Each row is where one point has got to under a steady rotation. How many steps took it there?
The counts run from 0 to 828.
[176 140  72 132 184 122 127 140  74 152  70 121 103 126 104 114 133 151
 117 112 121 125 128 126 144 142 106 123 140  99 158 107 118 154 164 117
 164 118 193 173 119 121  94 127 161  88 120 106 128 130 153 126 123 145
 151 123 105 111 131  88 106 126 107 148 129 133 118 130 112 154 117 161
 103 153 162 178 138 156 120  82 145  98  90 152  80] -> 257
[171 152  80 141 174 125 129 135  80 137  61 113 107  90  97  95 141 140
 116 117 142 126 114 134 133 138 106 134 160 111 151 112 121 147 147 135
 161 117 171 180 114 148  77 117 140 112 114 112 137 116 127 102 119 123
 168 125 141 116 126  73 114 122  95 161 108 111 111 136 100 165 146 141
 118 150 161 202 130 152 105  83 141 105 112 150  83] -> 406
[158 157  88 117 157 117 101 128  81 142  67 103 126 132 119 103 133 138
 144 120 158 147 153 119 137 136 121 119 128  80 151 102 138 146 160 111
 150 129 192 172 106 127 106 112 133 125 120 140 137 114 141 128 111 118
 122 125 139  86 173  73  87 129  90 147 138 105  85 134 102 162 126 180
  85 138 145 185 140 119 132  87 135  98 124 137  68] -> 390
[179 142  85 126 184 109  87 132  80 149  72 106 121 120 104  95 127 135
 140 120 173 133 126 128 134 115 126 126 134 104 146 115 129 139 141 129
 162 106 189 166 116 143 106  98 126 140 125 118 132 114 136 112 104 110
 144 116 149  90 161  77 106 122  61 144 129 117 100 148 110 173 133 160
 103 128 145 194 113 115 129  93 130  98 134 152  88] -> 229
[155 149  92 130 159 110 117 136  85 151  71 108 103 127  99 130 152 134
 135 105 147 161 141 129 135 141 106 109 151  85 139 102 134 150 166 117
 153 122 186 186 124 134  82 129 163  94 139 131 134 118 135 121 143 131
 155 148 117 101 148  85 104 120 103 142 134 130 106 119 107 155 117 142
  94 153 136 195 144 147  90  67 139  94 113 144  77] -> 694
[181 155  87 136 170 124  84 133  91 150  76 103 124 131 112 109 128 146
 146 110 152 128 137 127 133 127 135 125 133  77 154 105 139 157 149 114
 161 120 198 173 114 136 104  95 147 124 134 122 129 124 147 122 125 118
 128 125 121  82 167  75 101 126  70 148 143 130  95 146 117 152 119 154
  81 136 138 186 118 124 124  86 136  90 134 138  90] -> 765
[174 115  63 138 201 124 128 146  85 143  87 118  93 124  89 110 133 148
 127 110 163 140 129 109 123 101 117 117 148 108 127 108 150 150 142 100
 171 119 167 155 131 140 105 128 156 113 153 101 128 114 170 132 124 124
 170 104 127 101 156 104 104 137  96 150 121 148 116 149 117 182 116 141
 100 143 139 189 128 135 131  71 121 110 107 157  90] -> 807
[157 154  84 142 173 121 126 128  67 134  61 111 113  91  99  99 138 140
 116 124 138 121 129 112 128 150 107 139 157 126 153 121 128 143 131 128
 160 113 175 175 112 148  81 114 131 110 114 115 128 110 136 112 110 116
 157 124 135 125 143  81 111 122 101 156 111  99 104 147  93 164 154 137
 114 147 173 207 129 142 118  78 140 116 108 143  80] -> 783
[166 148  72 147 182 138 117 141  83 150  83 113 108 118  87 103 124 151
 129 117 167 123 133 110 102 124 125 141 152  90 142 114 148 147 107 101
 162 120 184 175 107 159 103 101 145 117 147 107 132 109 167 125 109  96
 145 114 133  96 161  92 102 138  90 154 115 131 100 154 112 162 133 133
  96 137 152 202 125 132 136  85 120 121 127 134 111] -> 277
[165 130  71 132 177 113 123 132  87 125  73 116 105 114 116 110 140 140
 133 107 143 154 138 104 151 123 105 102 147 117 130 100 138 156 171 105
 166 128 164 163 129 125  93 131 153 106 133 129 127 118 144 135 138 149
 175 122 125 105 163  97 103 130 107 148 129 117 111 144 106 182 123 154
 101 150 136 185 138 135 119  64 145  94 103 149  55] -> 473
[166 133  77 115 183 112 119 155  72 149  66 118 103 119 103  99 129 150
 139 107 169 150 123 143 119 130 116 125 162  80 136 122 131 126 157 102
 148 122 191 166  86 138 114 127 132 107 120 140 148 115 144 157 116 119
 148 142 141  93 135  82 102 144  89 147 113 125 115 124  90 168 117 178
 119 121 150 182 130 127 124 107 128 104 113 147  70] -> 515
[159 149  79 136 167 114 104 128  76 119  70 105 118  92 123  98 130 146
 145 112 146 136 138 101 140 144 120 122 146 112 138 117 141 151 151 102
 159 130 172 156  97 134  99 110 120 122 114 143 121 108 137 145 123 126
 152 126 136  94 174  79 107 134  90 152 120  93  95 158  90 176 137 157
 102 132 145 191 122 117 129  85 148 105 119 120  53] -> 17
[189 129  79 135 192  95  92 143  79 148  76 115 102 115 114 113 127 151
 135 105 145 136 117 136 140 131 122 118 152 103 138 124 115 148 164 105
 166 115 196 168 111 135 104 104 146 106 125 127 126 126 133 146 126 142
 166 139 111  94 146  92 116 129  71 145 120 137 122 144 110 166 110 154
 121 130 137 175 116 138 117  95 145  82 109 149  73] -> 306
[181 137  69 147 190 119 112 139  75 136  74 115  99 101 101 117 136 152
 117 111 115 119 120 120 144 145 111 131 150 117 154 121 121 164 147 124
 170 112 186 164 124 132  80 119 148  94 129 108 112 127 144 131 136 146
 168 125 102 114 134  86 128 125  97 146 128 125 118 151 106 158 127 135
 107 149 158 186 120 145 116  74 149  97  93 137  73] -> 253
[192 122  76 134 198  99  95 144  77 146  77 114 100 112 112 108 130 146
 137 108 147 134 111 133 144 125 124 119 147 112 141 124 117 150 160 114
 163 112 189 162 120 135  99 105 138 107 124 123 125 126 132 145 128 146
 172 131 116  97 146  89 126 130  70 143 124 135 124 145 111 170 115 151
 119 131 139 175 110 130 122  93 141  82 109 149  70] -> 305
[147 136  73 135 178 128 145 137  70 139  78 118  88 123  94 126 149 147
 113 114 136 147 146  96 128 139 100 121 153 109 138 111 149 151 136 109
 157 122 181 169 127 134  86 140 160  83 151 113 125 116 166 137 129 131
 164 124 112 122 145 103 107 131 129 143 133 133 109 138  99 169 125 133
  97 156 160 195 147 144 121  57 123 121  92 137  76] -> 42
[171 140  80 134 187 108  95 128  75 150  77 109 121 123 109 102 121 141
 140 120 167 133 146 106 124 124 128 128 133 108 142 117 131 136 127 100
 162 118 190 175 112 140 114  88 134 133 129 122 130 107 148 136  90 111
 141 121 134  91 178  91  99 128  66 150 122 118 100 159 107 170 132 155
 105 130 143 192 122 116 141  89 132 103 125 143  92] -> 226
[172 137  89 131 187 101  96 139  72 145  74 106 102  97  96 102 140 132
 129 119 176 142 115 126 126 127 118 135 154 118 140 126 135 141 126 137
 152 108 179 166 118 159  91 109 120 123 140 125 132 105 125 120 114 113
 170 129 145 110 148  80 125 125  68 143 113 115 104 145  96 174 144 133
 121 130 149 204 115 120 115  88 126 104 133 146  82] -> 74
[163 152  85 127 178 127 109 149  71 157  72 106 104 116  85 103 135 150
 129 120 168 128 125 136 102 142 128 149 154  78 155 121 143 136 116 125
 142 113 204 169  94 158  97 111 129 110 143 122 137 112 152 132 113  94
 127 133 133 103 135  72 116 135  78 141 123 125 100 130  91 145 131 144
 106 125 161 199 122 123 124  98 115 118 137 129  97] -> 284
[169 138  77 123 171 105 102 139  78 122  70 112 100 112 120 120 144 151
 141 109 135 146 125 124 149 141 116 110 146 101 142 111 135 157 178 115
 156 128 183 156 109 124  93 133 135 102 123 144 120 122 135 152 150 148
 158 141 119 102 147  84 114 130 103 143 138 117 110 135  95 168 112 165
 103 137 140 173 127 124 111  79 144  90 105 132  36] -> 468
[152 163  75 120 169 136 129 140  69 140  64 107 118 123 100  97 134 150
 121 124 134 126 143 115 127 153 113 137 133  83 167 113 137 144 139 125
 146 121 197 160  93 125  99 124 133 106 113 125 132 118 160 129 110 113
 117 120 132 110 139  71  91 132 112 146 133 103  91 132  89 150 135 172
  86 142 174 188 142 126 138  90 125 118 108 131  73] -> 338
[140 159  81 128 158 141 133 140  73 144  77 106 104 129  89 116 143 146
 126 121 145 140 152 105 113 148 113 131 142  74 151 107 156 151 126 116
 143 126 194 173 105 141  91 128 148  97 145 121 129 113 167 128 125 102
 122 128 126 111 151  81  96 135 120 138 139 122  87 127  98 150 130 146
  78 146 163 198 144 133 119  70 115 126 115 123  89] -> 493
[163 120  56 142 190 127 132 147  80 131  82 122  90 119 100 117 132 158
 131 108 150 145 136 103 120 124 113 115 156 102 124 113 149 147 144  79
 164 130 175 158 109 135 111 132 153  96 146 123 122 117 168 162 134 136
 173 122 116  97 160 110 105 146 112 153 123 137 115 148 102 177 109 148
  98 139 140 181 137 138 133  76 132 110  96 135  73] -> 803
[165 156  82 151 172 132 105 127  82 141  80 105 112 115  95 111 135 144
 125 120 135 117 140  98 133 136 122 136 136 109 154 107 142 170 122 125
 166 117 183 169 133 147  79 104 145 115 144 103 112 115 152 107 126 114
 148 111 112 109 162  81 111 120  95 145 136 123  93 160 115 155 138 118
  82 154 153 202 123 134 118  63 132 103 119 129  93] -> 327
[181 127  73 121 196 118 110 159  72 144  68 120 103 110 102  93 127 152
 132 112 159 131 104 147 125 123 123 139 153  91 150 128 136 134 149 125
 153 115 195 148  91 139 112 125 123 118 125 123 136 118 152 145 119 119
 147 125 140 100 129  69 117 140  79 144 119 124 113 133  94 168 117 173
 116 120 158 175 114 115 133 108 129 104 120 146  68] -> 512
[153 149  85 123 164 111 111 136  65 118  69 103 100  95 110 112 149 141
 129 118 133 144 129 106 145 156 110 127 152 115 151 118 143 156 152 131
 146 120 179 155 108 137  81 132 120 100 122 138 117 112 129 138 142 131
 158 135 132 117 146  73 125 125 105 141 132  96 101 140  80 169 138 144
 102 138 159 194 127 122 110  74 138 103 111 122  42] -> 623
[160 142  61 137 177 145 127 146  88 130  83 115 103 127  98 111 137 164
 138 109 145 138 144 100 121 116 120 122 143  83 140  97 168 168 144  97
 163 138 174 150 113 135 104 133 152 110 148 118 121 114 180 145 143 119
 146 110 123  92 165  95  98 144 116 147 142 133  97 146 108 169 110 152
  76 142 140 184 134 124 134  68 128 116 112 126  74] -> 268
[157 161  84 129 158 126 101 137  90 121  67 101 120 106 116 100 141 146
 150 113 157 142 139 110 137 134 127 119 141  94 141 105 149 157 152 110
 156 132 171 158 100 141  98 117 124 129 127 145 129 108 139 133 137 115
 141 125 144  92 178  72 102 128  95 153 135  95  89 146  94 173 133 157
  82 132 140 191 124 109 120  79 138 105 131 121  57] -> 394
[167 160  89 131 162 124  96 127  89 152  69 107 130 134 110 106 132 143
 147 111 158 139 150 127 131 135 128 121 131  75 151 101 130 145 150 110
 157 126 196 185 109 130 101  99 151 120 123 129 136 118 142 119 116 113
 119 127 130  86 169  73  90 126  88 150 141 121  91 135 112 151 125 163
  81 141 141 189 129 129 119  88 135  95 129 140  93] -> 767
[175 146  92 138 178 104  89 134  75 161  80 107 102 136 101 135 142 144
 131 112 139 133 134 129 136 149 122 124 141  90 147 117 127 156 140 122
 156 110 214 183 129 137  84 102 158  90 144 115 118 123 139 128 130 129
 144 144  98 103 147  85 116 116  81 134 141 147 107 135 117 139 117 129
  96 143 144 187 123 139 105  75 135  86 119 138  90] -> 536
[169 118  69 136 204 111 128 144  61 151  82 122  85 118  88 123 132 146
 108 116 143 131 127 118 121 138 104 128 156 111 140 129 128 137 127 109
 161 107 198 170 118 141  94 122 153  83 141 105 123 115 155 146 109 135
 169 129 106 122 129 103 116 136  99 142 110 144 125 142 102 161 119 139
 121 143 161 187 131 145 126  82 127 109  91 148  90] -> 582
